Each row has a name. Each question is about the rows just above it. Places in a row count from 0.

mel: [ 75 161 137 105 156 178]
Tas: [ 80 160 143 130 129 154]
muv: [ 88 154 148 130 116 166]
Table of tags by key:
[129] -> J_138
[143] -> J_685
[157] -> J_194
[116] -> J_602
[130] -> J_195
[156] -> J_363
The tag of Tas, keyed by place 4:
J_138
The row with [ 88 154 148 130 116 166] is
muv

Bem: [126 154 101 149 127 154 145 132 122 127 131 132 147 128 116 142 126 143
 142 133 129 156 126 134]
busam: [115 137 155 120 118 107 101 115 113 112 113 140 102 121 124 122 137 113
 116 109 125 111 115 132]
rar: [131 152 153 113 107 117 109 115 119 101 119 149  99 137 146  98 118 128
 112 135 132 116 117 137]
Suzil: [122 103 145 107 137 104 100 114 158 139  96 114 140 118 126 134 152 130
 157 144 116 109 151 156]
liru: [152 152 128 125  95 137 125 136 157 112 143 121 134 137 128 100 124 145
 137 156 128 152 131 157]
nisud: [132 113 111 133 149 137 145 136 132 153 127 110 163 119 112 153 140 119
 156 112 120 128 142 122]
sov: [107  65 126 127 156 102 111 135 169 181 119  96 135 105 114 159 164 144
 135 155 122 117 172 130]
diteb: [128 141 141 116 136 125 124 113 102 111 105 144 131 133 136 127 120 107
 141 104 124 108 112 128]
paf: [130 167 112 146 120 149 139 122 103 124 141 146 118 138 121 123 124 141
 112 128 142 153 125 118]
vukik: [121 111 133 115 150 112 125 120 122 164 119 132 120 122 132 130 141 128
 119 125 132  98 159 102]
tags:
[112] -> J_918
[122] -> J_207
[121] -> J_767
[118] -> J_710
[123] -> J_332
[134] -> J_719
[140] -> J_708
[137] -> J_617
[128] -> J_969
[113] -> J_561
[141] -> J_639
[133] -> J_410
Join diteb by its entry at place 13:
J_410
Whose row is [107  65 126 127 156 102 111 135 169 181 119  96 135 105 114 159 164 144
 135 155 122 117 172 130]?
sov
Where do [130 167 112 146 120 149 139 122 103 124 141 146 118 138 121 123 124 141
 112 128 142 153 125 118] appear?
paf
Whose row is [126 154 101 149 127 154 145 132 122 127 131 132 147 128 116 142 126 143
 142 133 129 156 126 134]?
Bem
Which row holds [115 137 155 120 118 107 101 115 113 112 113 140 102 121 124 122 137 113
 116 109 125 111 115 132]?
busam

gubo: [ 84  99 151 128 118]
Fogeb: [ 82 119 151 101 164]
vama: [ 78 105 153 118 123]
gobe: [ 66 122 155  93 165]
Bese: [ 73 126 150 102 154]
tak: [ 76 117 147 127 135]
Dufe: [ 74 112 160 110 143]
nuna: [ 75 123 157  92 167]
gul: [ 73 116 149 125 132]
Lopu: [ 70 131 137 132 139]
goviv: [ 99  92 148 141 103]
Table of tags by key:
[123] -> J_950
[118] -> J_507
[100] -> J_436
[119] -> J_449
[101] -> J_897
[124] -> J_764
Look up the entry of Fogeb at place 1 in the table:
J_449
[ 78 105 153 118 123] is in which row?
vama
Whose row is [ 76 117 147 127 135]?
tak
Whose row is [ 82 119 151 101 164]?
Fogeb
Which row holds [ 74 112 160 110 143]?
Dufe
Which row holds [ 70 131 137 132 139]?
Lopu
Which row holds [ 84  99 151 128 118]?
gubo

Mit: [121 136  97 124 140 131 111 125]
govi: [144 136  97 124 140 131 111 125]
mifum: [135 160 118 118 131 121 137 118]
kupu: [126 115 124 107 123 126 125 139]
Led: [ 91 181 105 135 128 124 148  75]
dafal: [132 134 141 139 132 128 125 124]
Bufi: [131 115 124 107 123 126 125 139]
key -> tag
[126] -> J_526
[107] -> J_948
[131] -> J_894
[120] -> J_82
[132] -> J_776
[121] -> J_455
[127] -> J_460
The tag of Bufi, keyed by place 5:
J_526
Where do [126 115 124 107 123 126 125 139] appear?
kupu

funu: [128 147 132 117 117 135  94 116 146 161 140 130 132 162 147 118 124 144
 125 113 154 120 136 122 131  79 104 133 100 111 139 131 148 151 118 124
 136 125 140 118 123 136 129 120  99  91]
Lipaz: [128 142 154 117 122 141 132  93 134  97 154 130 132 123 147 133 131 138
 121 103 147 150 140 126 113 110 104  94 105  95 133  89 126 156 127 135
 145  87 116 109 112 155 131 133 143 137]
Zeg: [147 134 139 123 122 138 142 153 131 153 113 113 141 143 128 140 140 125
 141 141 107 104 113 139 138 134 135 128 149 133 126 159 133 132 133 129
 128 144 144 127 130 131 134 118 117 122]
Fipop: [128 139 139 123 122 122 121 131 131 137 126 125 139 143 133 125 129 138
 125 122 134 135 130 122 138 110 117 128 122 111 130 124 155 142 121 126
 134 118 120 122 126 131 123 120 108 106]
mor: [147 134 104 123 122 138 142 153 131 153 113 113 141 143 128 140 140 125
 141 141 107 104 119 139 138 134 126 128 149 133 126 159 133 132 133 129
 128 144 144 140 130 131 134 118 117 127]
safu: [128 139 139 123 122 122 121 131 131 137 126 125 139 143 133 125 129 138
 125 122 134 135 130 122 138 110 117 128 122 111 130 124 141 142 121 126
 134 118 127 122 126 131 123 120 108 106]
Dodis: [147 134 104 123 122 138 142 153 131 153 113 113 141 143 128 140 140 125
 141 141 107 104 119 139 138 134 126 128 149 133 126 159 133 132 133 129
 128 144 144 140 123 117 140 114 125 132]
mired: [144 142 154 168  96 125 105 138 137 121 147 130 126 154 142 125 119 105
 101 122 127 120 119 150 113 104  90 113 122 138 146 138 126 127 112 131
 128 118 127 149 137 117 140 125 143 132]
Table of tags by key:
[104] -> J_998
[103] -> J_839
[131] -> J_211
[86] -> J_525
[130] -> J_707
[87] -> J_446
[118] -> J_31
Look up the entry of Lipaz at place 37 in the table:
J_446
Whose row is [128 142 154 117 122 141 132  93 134  97 154 130 132 123 147 133 131 138
 121 103 147 150 140 126 113 110 104  94 105  95 133  89 126 156 127 135
 145  87 116 109 112 155 131 133 143 137]?
Lipaz

Velup: [149 126 122 140 104 164  99 135 146 101 146 125 125 131 125 135 117 125
 131 125 135 117 144 108 149 108]
renod: [176  88 149 126 122 140 104 164  99 135 146 101 146 125 125 131 125 135
 117 144 108 149 108 147 112 134]
seg: [ 88 149 126 122 140 104 164  99 135 146 101 146 125 125 131 125 135 117
 144 108 149 108 147 112 134 132]
zogab: [149 113 130 147  91 176  88 149 126 122 140 104 164  99 135 146 101 146
 125 125 131 125 135 117 144 108]
fas: [149 126  88 140 104 164  99 135 146 101 146 125 125 131 125 135 117 144
 108 149 108 147 112 134 132 122]
Fiba: [ 88 149 126 122 140 104 164  99 135 146 101 146 125 125 131 125 135 117
 144 108 117 144 108 149 108 147]
rapor: [149 126 122 140 104 164  99 135 146 101 146 125 125 131 125 135 117 144
 108 149 108 147 112 134 132 122]
Table of tags by key:
[149] -> J_974
[125] -> J_486
[108] -> J_831
[150] -> J_18
Join renod by its entry at place 21:
J_974
The row with [149 126 122 140 104 164  99 135 146 101 146 125 125 131 125 135 117 144
 108 149 108 147 112 134 132 122] is
rapor

Dorid: [141  96 139 131 113 123  96 141 146 103 158 120 141 135 121 137 128 138
 124 132 148 128 119 121 119 125 113 130 118 128 146 131  95 109 143 139
 120 119 115 113 128 139 149 119 149 128 117 118 123]
Fiz: [141  96 139 131 113 123  96 155 146 103 158 120 141 135 121 137 128 138
 124 132 148 128 119 121 119 125 113 130 118 128 146 131  95 109 143 139
 120 119 115 113 128 139 149 119 149 128 130 147 131]
lemu: [146  83 145 132 106 120  83 165 152  94 170 119 148 137 118 140 129 142
 123 133 156 130 117 119 115 120 107 128 113 127 153 131  82 102 148 144
 120 115 111 108 127 143 157 115 156 128 129 152 133]
labin: [141  96 139 131 113 123  96 155 146 103 158 120 141 135 121 137 128 138
 124 132 148 128 119 121 119 125 113 130 118 128 146 131  95 109 143 139
 120 119 115 113 128 139 149 119 149 128 117 118 123]
Table of tags by key:
[111] -> J_8
[116] -> J_913
[115] -> J_70
[83] -> J_25
[112] -> J_573
[110] -> J_251
[81] -> J_747
[82] -> J_924
Look up the entry of lemu at place 38 in the table:
J_8
Whose row is [141  96 139 131 113 123  96 141 146 103 158 120 141 135 121 137 128 138
 124 132 148 128 119 121 119 125 113 130 118 128 146 131  95 109 143 139
 120 119 115 113 128 139 149 119 149 128 117 118 123]?
Dorid

kegu: [119 119 135 125 110]
vut: [120 116 137 130 113]
nelo: [122 118 132 132 123]
dag: [119 120 129 126 113]
tagag: [120 119 133 129 111]
Fimip: [124 121 145 147 145]
legez: [121 121 134 133 121]
kaget: [111 112 113 102  68]
key -> tag
[120] -> J_980
[111] -> J_766
[112] -> J_433
[124] -> J_380
[121] -> J_296
[119] -> J_96
The tag of tagag, keyed by place 0:
J_980
Whose row is [111 112 113 102  68]?
kaget

viza: [145 125 134  87 133 116 100 145 129 134  94 121 174 112 128]
dizu: [131 126 128  98 129 121 190 126 142 126  94 126 122 165 129]
ledof: [160 141 126 121 127 125 118 119 123 135 120 128  97 123 128]
bafum: [109 109 129  99 130 118 150 160 131 128 109 122 143 141 127]
gor: [140 142 128 124 125 133 148  68 128 131 100 134 152 139 129]
tags:
[127] -> J_399
[122] -> J_927
[125] -> J_630
[126] -> J_987
[128] -> J_587
[121] -> J_81
Look up the entry of ledof at place 11 in the table:
J_587
Whose row is [160 141 126 121 127 125 118 119 123 135 120 128  97 123 128]?
ledof

lazuk: [130  88  82 118 139 111 132 141 105 129 127 178 130]
vuz: [130 105 136 120 129 163 131  66 113 127 127 157 120]
Vofek: [130  88  82 118 139 111 132 141 105 129 127 124 131]
tags:
[106] -> J_289
[113] -> J_107
[112] -> J_33
[128] -> J_477
[129] -> J_594
[105] -> J_176
The tag of Vofek, keyed by place 8:
J_176
Whose row is [130  88  82 118 139 111 132 141 105 129 127 124 131]?
Vofek

ser: [113 139 136 129 153 134 121 121 100 158 167 119 116 116 107 111 124 124
 115 129 139 114 100 103 143 153 138 111 122 119 122 109 131 147 105 105
 120 153 120 123 112 117 106 141 115 121]
Lek: [ 92 118 129 146 129 125 120 119 133 148 110 115 114 111 135 158 126 141
 135 112 142 116 147 132 135 133 139 146 104 139 119 105 115 124 113 124
 144 134 119 128 124 136 112 134 124 135]
Kugul: [116 114 124 130 122 118  98 117 119 151 100 131 145 115 119 158 129 145
 144  79 113 122 144 120 161 146 145 115  94 109 134 142 154 113 117 112
 144 148 113 141 119  99 160 136  96 107]
Table of tags by key:
[106] -> J_166
[116] -> J_666
[114] -> J_357
[145] -> J_769
Join ser by its entry at place 12:
J_666
Where do [116 114 124 130 122 118  98 117 119 151 100 131 145 115 119 158 129 145
 144  79 113 122 144 120 161 146 145 115  94 109 134 142 154 113 117 112
 144 148 113 141 119  99 160 136  96 107] appear?
Kugul
Which row holds [ 92 118 129 146 129 125 120 119 133 148 110 115 114 111 135 158 126 141
 135 112 142 116 147 132 135 133 139 146 104 139 119 105 115 124 113 124
 144 134 119 128 124 136 112 134 124 135]?
Lek
Whose row is [113 139 136 129 153 134 121 121 100 158 167 119 116 116 107 111 124 124
 115 129 139 114 100 103 143 153 138 111 122 119 122 109 131 147 105 105
 120 153 120 123 112 117 106 141 115 121]?
ser

